The rows of M fall into 5 groups, and each row is roughly a mix of its group's hidden directions.
M, 161 rows:
[[-38 -10  22  19  -2 -26  11 -26 -33 -44]
 [-12 -20 -11 -38 -25  46  22  15 -36   3]
 [-13 -59  15   1   1  22 -17 -15 -16 -41]
 [  5   2   3  -2 -28  15  42  39 -37 -34]
 [ -3 -11 -15 -50 -10 -37 -31 -27 -21 -19]
 [ 46  12 -34  14  -8   8 -33  33 -19 -23]
 [-11  -7  44  41   6  12  47   8  23   7]
 [  7  -1  24  64  25   1  23  17   2  25]
 [ 24   0 -12 -32 -19  58   8  29  19  -1]
 [  0  50  12  27   0  13  -9 -11  37  41]
 [-38 -10  -3   6  42 -24 -17 -15  38  31]
 [  1 -35  23  -1 -15 -32 -14 -34  22 -45]
 [  5 -17  19  44  35 -23 -10   1 -43  21]
 [-19   3  22  26 -23 -45  23  26  28 -27]
 [-67 -19  17   0   2  14  13 -26  -6  22]
 [-20   4  17  16 -29 -61  -5  35  -8  -6]
 [-18  21  22 -34 -12  31  23 -22  33 -35]
 [-32  21   9 -20  48  27 -11 -35   8  21]
 [ 25   7 -29  51  41 -11  -5  12   7  26]
 [-39  39  -9 -26   0 -31   9   2  34  28]
 [ 21  29 -18 -21  -7  21 -12  -8  39  50]
 [  2  11 -60 -28 -26  -1 -19  -1 -26 -24]
 [-39 -29  54  -6 -13 -19   9  -3  -8 -29]
 [  7 -11  -3  -1  15  58  20  42  10  27]
 [ 17   9  -2 -65  -2   4  13   9  43  -9]
 [  2 -21  -6 -39 -27  44   6  22 -28 -28]
 [  3  14 -15  11  48  -6  -1   3  16  60]
 [-35 -24   3  -7  12 -30 -16 -50   9  32]
 [  1 -50  11 -17  19  36 -14 -44   2   8]
 [-13 -25  24 -34 -23 -12  31   3 -51   1]
 [ 12   4  14 -50 -18  41  19  31  16 -21]
 [-51   7  11  -6  29  35  36  -5 -19  17]
 [-13  16 -42  28  37   5   2  -3  32  38]
 [ 42 -19 -42  -3  27  32 -27 -18   9  10]
 [ 26  37 -50  -5  -3  33 -23 -20  12   7]
 [-32  19  17  22 -12  -7  15  50 -28 -30]
 [ 48   6  18 -20 -39   2 -16 -34   8  26]
 [ 30 -27 -38 -43 -27   2 -26   0 -20  12]
 [ 26  -5 -20 -10 -14  62  13  32 -18   1]
 [-23  43 -42 -22   5   7 -21 -39  -6 -13]
 [-38  -8  45 -19 -32  -5  10  -4  -9 -41]
 [-40  18   8   0   0 -57   4 -11  35 -17]
 [ -4  14 -34  49   3  13 -26 -29 -35 -13]
 [-28 -11 -34  17  29 -12 -23 -39 -29  25]
 [-38  15  33 -28  16 -30  33   7  25 -19]
 [ -5  37  -6  -4  47  18  27  -5  29  35]
 [ 13 -21  28  -1 -24 -17 -15   7 -28 -59]
 [-25 -12  14  12 -11  46  21  32  -6 -44]
 [  6  -2  -8 -13  20   0   1 -23  43  61]
 [ 13  14 -34  15  30 -10 -22 -14  15  56]
 [-26  -5  -7 -53 -19  28   8 -25   7  37]
 [-26 -35  40  13   0 -23   6   5 -22 -45]
 [-26  -2  31 -24 -14 -34  24  -7 -49  13]
 [ 13  -8 -18 -32 -19  63  17  20 -13   8]
 [ 19   5 -17 -17  44 -29 -25 -18  36  29]
 [ 20   9 -18 -53 -23 -37  -7   4  24  25]
 [-16 -44  49   2   4  26  28   7   4 -26]
 [-14 -34  22  35   1  49  11  33  -9   2]
 [  0  44 -28 -13   0  22  25  11  37  36]
 [ -9 -35   5  19   5  31  11   1 -34 -54]
 [  0 -27   9 -39   1  33 -40 -31 -20  21]
 [  1  -3  26  18 -22  20  23  33 -21 -54]
 [-17  -1 -10  -7 -48  29 -25 -32 -19 -35]
 [ 16  -2 -25 -19 -31  62  20   0  18   1]
 [ 34   5 -32 -16  18  38  -3  -7  31  39]
 [ 12  22 -12  11  29  57  13  17  19  31]
 [ -6  -7  35  -9 -26  -8  28  10  -7 -61]
 [ 25   9  -2 -34  -7  49  26  32  28  -6]
 [ 11 -16  17  12  -2  56  35  33 -13 -18]
 [  0 -24 -45  -4  12 -18 -45 -27  26  20]
 [ 31 -38 -18 -28 -37  -7 -33  13 -27  -4]
 [ 26   5  -1   2  17 -28 -29 -24  38  46]
 [-52  27   8 -10   6  15  29 -10  31  33]
 [  5   8  12 -49 -27 -32  -5 -16  -1 -47]
 [ -2   9   7  56   8   0  26  24 -36  31]
 [ 52   8 -18 -45 -25   9 -20   7 -13 -18]
 [-14   5  54  18 -24 -27  17   8  -2 -40]
 [ 10   2 -15 -37  38  29  11  27  17  42]
 [ 17 -11 -61 -23   1  20 -32 -14  20   9]
 [ 21  37 -13 -33   3  41  23   0  39   2]
 [ -7  16  -2  55  24 -26  20  23   0  36]
 [-31 -14  -5 -42   9 -23  14  -6  40 -38]
 [ 30 -10 -34 -41 -27   8   1 -21   7 -42]
 [-17 -17  18  -2 -16 -31  13 -15 -27 -60]
 [  3  16 -25 -51 -25   3 -36 -35   3  -6]
 [ 12   5  48 -37 -35  31  21   9   0 -18]
 [  7  12 -14 -50 -37  36 -32  -8  11   1]
 [ 23 -23  -8  38 -17 -42 -11  27 -13 -35]
 [ 42  16   5 -21  11  42 -10  -7   2  48]
 [ 31  25 -26 -22   4  -8 -33 -13   1  53]
 [-37   7  54  24   6  11  15  36  -3  11]
 [ 14  -1   7 -55 -29 -15  14 -23  28 -32]
 [ 21 -28  -9   1 -33  21 -26  25 -16 -49]
 [  4  -8   3   3  13 -53 -28 -21  26  43]
 [-55  -2   2  19  10  25  13  34 -34 -14]
 [ 13  26  34  32  14 -45  24  10  28   4]
 [ 23  21 -29 -10  15  21 -18   2  29  55]
 [ -3  -2 -29 -33  -5  38   4 -21   8  53]
 [-10 -50  29  13 -12 -30 -16  -8 -19 -38]
 [ -2  -2 -66 -32  -8  27 -19  -1 -16   0]
 [ 34  -5 -41  -4  21  29 -30 -17 -19  33]
 [-21  19 -14  56  29  -6  19 -33  17  -6]
 [ -5  16  -5 -34  12  63  21  16  19  13]
 [  1 -20  49 -23 -39   9  17   0  -5 -39]
 [ -4 -34 -26 -46   4  16 -24 -37  -1  25]
 [-43  31  49 -26   2  -4  20  -8  18  -7]
 [-14 -13 -35  19  14 -12   6  -9 -57 -33]
 [-23 -45   5  37  35   1 -23 -28  -8 -15]
 [-23   5  12  29   9 -41 -17 -28  37  34]
 [-13  -4  17   9  40 -34  26 -29  35  27]
 [-56  19   3  -5  35 -38   8  18  13 -11]
 [ -9  -2 -19  -4  35 -13 -50 -22 -44   5]
 [ -6  10 -58 -33 -23   7 -17   0 -33 -14]
 [ 25  33 -35  17   7  -1   3  16 -20 -54]
 [-31   7   3  10  57 -25  10 -15  23  30]
 [-34 -34   0 -12  -1 -35 -26 -36 -11  32]
 [ 22  37 -24 -23  27   7  -6  -3  55   9]
 [ 41 -10  59  17 -14 -11  10   0  18 -22]
 [-23   4 -49 -22 -12 -44 -26 -14 -21   8]
 [  8 -19  -9  41  -4  45  -8  33 -37   4]
 [-43 -13  21 -19  -1 -43  15  14  34 -23]
 [ 20 -13 -31 -36  -7   5 -34 -48  20  -5]
 [ 18  12 -12 -37  23  33   2 -22  38  36]
 [ 53  -5  31  -4 -13  23  10  -7 -21  42]
 [ -2   6  20  14  27 -50  -7 -21  45  23]
 [-20  -8  29  -1 -20 -46  -4 -17 -23 -45]
 [ 40  26 -35  -7   7  40   3   6  27  27]
 [-10 -17  17  41  14  10  14  50 -34  17]
 [ 16  20 -30 -24 -39  -8  10  19 -46 -22]
 [ 23 -34 -26 -37 -37  15 -36   6   3 -13]
 [ -2  -1 -25  -6  34  53   9  -2  23  39]
 [-35 -20  30  28  29 -32 -14 -16  29  17]
 [-12 -21 -17  -7 -13  36  33   6  -2 -57]
 [ 27  -7 -22  23  -4  -1 -40 -36   8  44]
 [ 13 -13   5 -63 -40   7 -13 -10 -21 -11]
 [ 26  19 -23 -55 -23  28 -16  -5  25   1]
 [-20 -17  63  10  22 -23   7 -15  18 -23]
 [ 34   3  -2  56  14 -10  23  25  25  19]
 [  1  10   3 -34 -32  62  19  16  -1   3]
 [-16 -16  19  -9 -30   4  15  18 -49 -44]
 [ 36  35 -44 -16  -6  28  -3  16   8  30]
 [-10  30  20 -32  -4  -7  37   5  35  41]
 [ 17  15  -2 -20 -31  25  18  32 -53 -13]
 [ -4  30  14 -11 -35  11  17  34 -25 -46]
 [ 37   2 -34  48  23 -17   0  22  17  20]
 [  8  -2  -2 -21  -3 -18   9  23 -16 -71]
 [-55 -24  37  22   6 -15  12  13 -22 -18]
 [ 55 -10 -20 -21 -26  11 -26   1 -31  18]
 [-19 -16  29 -34 -26  23  15  18 -17 -46]
 [ 19 -10 -30  22  13 -58 -24 -24  -8  13]
 [ -1   4  38  32  17 -43  12  16  12 -40]
 [-31  34  36 -19   7  35 -10 -24  32   5]
 [  8  26 -40  35   5  41   2 -29  18  19]
 [ 31  11 -36 -21 -44   6  -1  24 -37  12]
 [-33   1  12  -9  29 -28 -22 -20  41  36]
 [-47  21  48   4  17 -13  29   8  21  -6]
 [-23  40 -17  -1  25 -57  10 -16   7 -11]
 [-11   9  -4 -41 -27  27  39  27 -23  26]
 [-16  28 -43  -4  38 -23 -28  16 -28  12]
 [ -7  20 -16 -38 -21  41   6 -16  15  45]
 [ -3 -16 -33  44  45  16  23  11 -23  -1]]
Each list below has two rows that fit no group; the rest each fit one group, if only roughly. Name those rows in the order they come.
  Z490: [ -6  -9  21  23  22 -36   3 -29  23  50]
  Z367: [-27 -19 -45  14  25   2 -19  -7 -50  -2]
  Z114: [ 40 -17 -14 -14 -33  46   5   0  20  30]
  Z526: [-28 -15   6   7 -19 -31 -32 -17 -44 -32]
  Z441: [ 66   6 -16 -32 -10  31  -1   5   9   2]
  Z420: [  1 -32  -7 -27 -17  62  -2   0  -8  28]
  Z812: [ 25   8 -40 -11 -22  14 -32   7 -20 -47]
  Z158: [ -1 -22 -23 -31 -33  20   2  19 -50 -24]
  Z722: [-13  30  52   8   1 -21  32   7  26 -29]
  Z2: [ 12 -17 -48  15  20  22 -23   1  -4  50]
  Z103: [  4   8 -43  26  -6 -41  -1  12 -37 -32]
  Z943: [-17   2  -3 -77   9  19  -1  -5  -9 -11]
  Z541: [  1  -7  16  27 -31  27  12  43 -35 -30]
  Z61: [  0   0 -14  38  48   8  16  12  10  48]

Z367 Z114
  Z46: [ -3 -12  13  25   9 -68 -29   5  -7 -14]
  Z593: [-36  -4  39  48  21   3  26  16   9  14]
  Z830: [-46  -4   9  -2   5 -53   3 -29  -4  29]
  Z139: [ -1  40  -5 -58   6  17   9 -26  25  -9]
  Z522: [ 8 37 31 38  6  8 34 18 36  9]
  Z271: [-33  25 -22 -44  27  16   4   1  19  36]
  Z289: [-23   0 -34 -65  -8  25   2   8   7  -4]
  Z808: [ 28  -1  -4  -3 -27   7  19  58 -38  -1]
  Z230: [-33 -22  43  32  17 -30  12 -14  23 -18]
  Z919: [ 29   8 -44 -31 -33 -19 -19 -20  -1 -27]
  Z65: [ -1   9   0  -1 -22  33  13  42 -39 -41]
  Z568: [ -4 -19  50  42   1 -15  25  35  -2 -11]

Z271 Z289
  Z329: [37 34 -5  6  4 17  8 18 49 34]
  Z505: [ 13  14 -44   7   3 -26 -54 -28   0  10]
  Z833: [  8   3 -38  25  -1  33  -7   3 -55  21]
  Z955: [-20 -39  34   9 -26   8   2  28 -34 -32]
  Z741: [-16   0 -16  13 -19 -14  -6  10 -64 -35]
  Z364: [  4  -2 -21 -27 -54  12  -7  12 -34 -34]
  Z608: [ -3  13 -29 -16  13  55   9 -15  25  37]
  Z775: [-29 -13  35  51  38   7   8  12 -14  12]
  Z544: [-20  19  -9  -4  44  15   2 -23  24  52]
  Z610: [-17  16   1 -11  31  43  34   8  31  34]

Z775 Z610
  Z940: [-59  -6  26  17  -3 -23   3  -5  14 -40]
  Z666: [ 33 -15  -5 -25 -23  45 -13  27 -36  -2]
  Z487: [ 59  12 -26  13  20  34   7  11   8  24]
  Z780: [-32  25   6   1  11  -5  30   0  61  19]
  Z742: [  8   7  -5 -50 -36  31   9  26  26 -21]
  Z995: [ 15  29  -9 -13 -12  60  32   3  23  12]
  Z941: [  0  -2 -14  23  54   0  -6 -18  29  45]
  Z511: [ 29  31 -13 -50  -6 -13  -1   8  13  44]
  Z414: [ 30  16  -6 -10  21   7  10  -2  56  43]
  Z305: [-14   8  14 -67 -27  -4  17   2  17 -23]
  Z239: [-20  20  -6  11   9 -12   8  -6  49  55]
  Z976: [ 44  29  -7 -38   3 -21   8   8  43   6]
  Z824: [  3  37 -18 -33  12   2  12  -6  53  30]
  Z677: [ 1 45 15 10 37 -9 17  5 48 19]
  Z772: [  1 -13 -42  48  12  37 -19   1 -26   0]

Z742 Z239
  Z761: [-40  -8  30  31  -9 -49  12 -12   5 -23]
  Z561: [-29  10  13  17  40 -47  -2  -6  16  37]
  Z662: [ 36  30 -31 -12  -9  54   1   7 -20   9]
  Z998: [-18  21  32  33   0 -49   4  27 -24 -12]
  Z708: [ 17  13 -24  24  59  -3 -12 -10  20  32]
  Z429: [  4  10 -13  -7  35  18   1   1  64  28]
  Z301: [  8  11   2  28 -34  11  20  33 -39 -40]
  Z594: [-14  -3 -32  35  39  12  -9  -8 -21  46]
  Z527: [-32  13  24  14  -9 -57  16  14 -31 -11]
  Z157: [-21  22  18 -42 -31 -21 -13 -16  36 -26]

Z761 Z429
  Z588: [ 52  31 -26  -2   9  34  12  18   0  29]
  Z719: [-43 -24   6  -5  -7 -15   1 -32 -10 -54]
  Z494: [ 19   9 -42   1  20  21 -34  -2  28  43]
  Z779: [  2  15 -17  -5 -30  16  15  38 -48 -34]
  Z150: [-38  -7  32  12   4 -48 -11 -33  12  22]
  Z467: [-27  30 -30   9  37  18  12  22  41  14]
  Z434: [  0  22  13  22  31 -35   4 -28  47  21]
  Z338: [ 13  30 -30  -3  44  40  -9 -14  19  26]
  Z715: [-11  46 -14 -42 -13   0   9 -10  15 -45]
  Z68: [-36 -25  40  43  -4 -26  20   6 -17  -3]
  Z436: [ 10  21 -50  17  44   3 -14  -2  29  21]
  Z286: [-30  -5  51  30  -3 -27  17  29 -19  -9]
  Z12: [ 23 -48 -21  16  10  32 -22   7  -1  40]
  Z797: [  3  22 -26 -53  23  31  -7  -8  17  31]
  Z807: [  9  16 -33  28  42  34 -19  -2   9  36]

Z467 Z807
  Z879: [-27   8  13  -9 -42 -36   6  -3 -20 -48]
  Z15: [  3  21  28 -17 -20 -13  25  38  -1 -52]
  Z744: [ -7  -7 -27  63  34   9  -7  -3 -13  24]
  Z910: [ -5 -20 -20  46  20 -16 -25  -4 -20  46]
  Z141: [ 13 -25  11   4 -26 -47 -38 -18   8 -34]
  Z19: [-10 -34 -22  26  19 -43 -20 -26 -32   0]
  Z350: [ 23 -23 -18 -21  -1  61   2 -21  12  26]
  Z502: [  2  -7 -43  40  40   0   1 -15  -5  38]
  Z292: [-22  -7  32   8 -25 -20   5  36 -49 -19]
  Z657: [-36  -6  29  -2 -21  -2 -15   0 -52 -36]
  Z243: [-22 -12  26  -4   0 -59  -7 -24  35 -10]
  Z580: [ 13 -17 -29 -58 -23  10  -6 -24 -31   0]

Z879 Z243
  Z524: [-17  45 -34  -5  38   7  18  -4  36  12]
  Z37: [-25  21 -13   0  -1 -65 -14 -33  -4  -1]
  Z117: [ 12 -25 -21   5 -17  49  -1  19 -50   1]
  Z400: [-44  -8  35 -32 -17 -18  27  10   8 -31]
  Z186: [ 13   1  -8 -45 -43 -15 -38 -21   2 -24]
  Z28: [-40 -13  47   6  12 -28  13 -34  -2 -21]
  Z84: [-11 -14 -36 -34   8  61  -3  -2 -13   6]
  Z656: [-29  18 -13  15  28  53   9  -8   1  38]
  Z725: [ 45  11   0 -16   5  53  17  11  12  31]
  Z549: [-18 -44  18  46   8 -14   2  -3 -42   2]

Z524 Z400
  Z480: [ -7   8 -26  12 -11 -38 -52 -25  -8  31]
  Z461: [ -1 -25 -23  56  31   9  -1  24 -24  17]
  Z932: [ 26 -12  29  11 -38 -32  -4  17 -19 -43]
  Z859: [-18 -18   7  29 -12 -23 -21  -6 -51 -39]
  Z31: [-16 -23  41  29  -8 -37 -19 -16 -26 -28]
  Z440: [ 37 -52 -17  10 -30   8 -12   5 -29 -21]
  Z863: [-28 -14  43  40 -12 -31   4   1 -26 -25]
  Z816: [  6  -1 -16  -1  21  40   2  -5   7  66]
  Z728: [ -8 -18  24  43  26  44  15   4  -6  34]
  Z543: [  3  31 -46 -38 -17  40   1  -4  -1  20]
  Z747: [ 17   1  15  17  21 -34 -17  28  16  56]
  Z92: [-24  18  45  -2 -37 -29  15  -5  28 -24]
  Z250: [-18  12 -36  40  49 -26  15   3 -11   3]

Z31 Z816
  Z939: [ 42  25 -44 -24 -23  28  -7 -13   3  19]
  Z803: [ 15  10 -40 -52  -2 -28 -20 -28   8 -13]
  Z108: [-10 -16 -29   6  31 -21 -20  -7  35  50]
  Z425: [ 12 -32  28  19 -20  -9   1   9 -58 -24]
  Z902: [ 29  15  -4 -25   3  56   7  -5  29  32]
  Z80: [ 22  -1 -52  13  -9  15 -34   3 -34  28]
  Z376: [-10 -10  -9 -38 -23  19  12 -17 -18 -59]
  Z312: [ 30  22 -28  27   7  34   5   8  35  38]
  Z626: [ 38  -4  20 -55 -34  -4  -8 -20  11   9]
  Z891: [  4   8 -12   9  41  40 -14 -14  46  28]
  Z122: [-12 -16 -10  33   9 -39 -29  -9 -42 -30]
  Z547: [ -1 -10 -17  40  52  -6   8  17 -29  29]

Z939 Z902
  Z445: [ 13  -4 -30 -36 -12  45 -27 -29  -8 -25]
  Z746: [ 61  -5 -24   7 -23  13   9  27 -23  19]
  Z827: [ 48 -29 -39  16  -7  30   3  -2 -29  -3]
  Z823: [-13   6 -40   5  23   1 -21 -26  31  48]
  Z439: [-32   5  20  29  28 -43  35  -4  24   8]
  Z164: [-26  -7 -16  32  47  -1 -24 -15  15  40]
  Z958: [  0   2   9 -35 -39  26  30  12 -24 -41]
  Z417: [-45   0  32  33  33  18  20  12 -15  23]
  Z466: [-11 -25  45  -6  -7 -26  -3   9   1 -57]
  Z390: [ -6  42 -33 -16  25  25   1  -9   0  48]

Z823 Z958
  Z318: [ 26  33 -25 -44  -9  19   7   3  40  19]
  Z486: [  0 -26 -53  -2  22  30 -14  -2 -20  37]
  Z702: [-19   5  47   9   3 -32  34  18   2 -40]
  Z42: [ 10  35 -19 -17  52   8  12 -11  39  16]
  Z212: [-37 -33  45  -8   7 -10 -11 -28 -34  -3]
  Z382: [-11 -44 -11 -21 -26  42 -10   5 -40   4]
  Z740: [-30  24  -1 -14   6  30   3 -35   4  54]
  Z25: [-37 -24  38  -8 -16 -23  -4 -11   7 -49]
  Z951: [ 63  -8 -24   2  16  38  -3  -3  17  12]
  Z366: [ -9 -12 -36  13 -15   3 -34 -13 -57 -17]
  Z287: [ 20  37 -36 -37   9  33  -1  -7  22  27]

Z42 Z740
  Z710: [ 44  15 -15  27  36  -3  -5   3  45  18]
  Z990: [  3   8 -46 -18  34  30   1   7 -16  44]
  Z763: [  0  31  -2  21 -27  47  11  27 -39  -7]
  Z47: [-23 -19  34 -17 -27  15  31  24  25 -37]
  Z45: [-33 -22  53 -14   2 -26  -7 -20  -3 -33]
  Z661: [-26 -20  -4 -12 -38   6 -13  -7 -56 -27]
  Z71: [-22 -26   6 -42 -33  11 -21 -25  -5 -39]
  Z559: [-34  23   0 -13  26  -5   8 -14  24  58]
  Z147: [-33  17  -8 -51 -17   3  -6  10 -29 -39]
  Z712: [ 38 -18 -21  16  11  35 -21 -22 -10  45]
  Z97: [ 26 -16 -43   2   4  15 -43 -18   0  41]
  Z149: [ 10  24 -35  36  24   4 -16 -31  14  40]

Z990 Z147
  Z689: [-36  34  12 -11  44 -40   6  -2  16  14]
  Z273: [-20  -4   0  33   6 -22  22  57 -30  -8]
  Z569: [-19  -5  61 -15   0 -27  28  10  25 -14]
  Z156: [ -2 -28  20 -47 -14 -19   0 -26  14 -44]
  Z504: [  7  28 -16  42  29  39  14  11 -22  27]
  Z532: [ -8  -8  41  -1 -28 -31  34  40   0 -22]
  Z129: [ 43   5 -26  -6  26 -10 -28 -22  16  43]
  Z24: [  6  38   5 -22 -14   5  41  43  -8 -31]
  Z290: [ 27   4  -8  20  18 -52 -19   8  18  43]
  Z131: [  6   7 -58 -21   2 -20 -39 -30   9  -2]
  Z767: [ -5  -8  32 -61 -16 -20  11  -3  26 -24]
  Z220: [  2 -35  32  38 -18  22  13  35 -24  15]

Z156 Z129
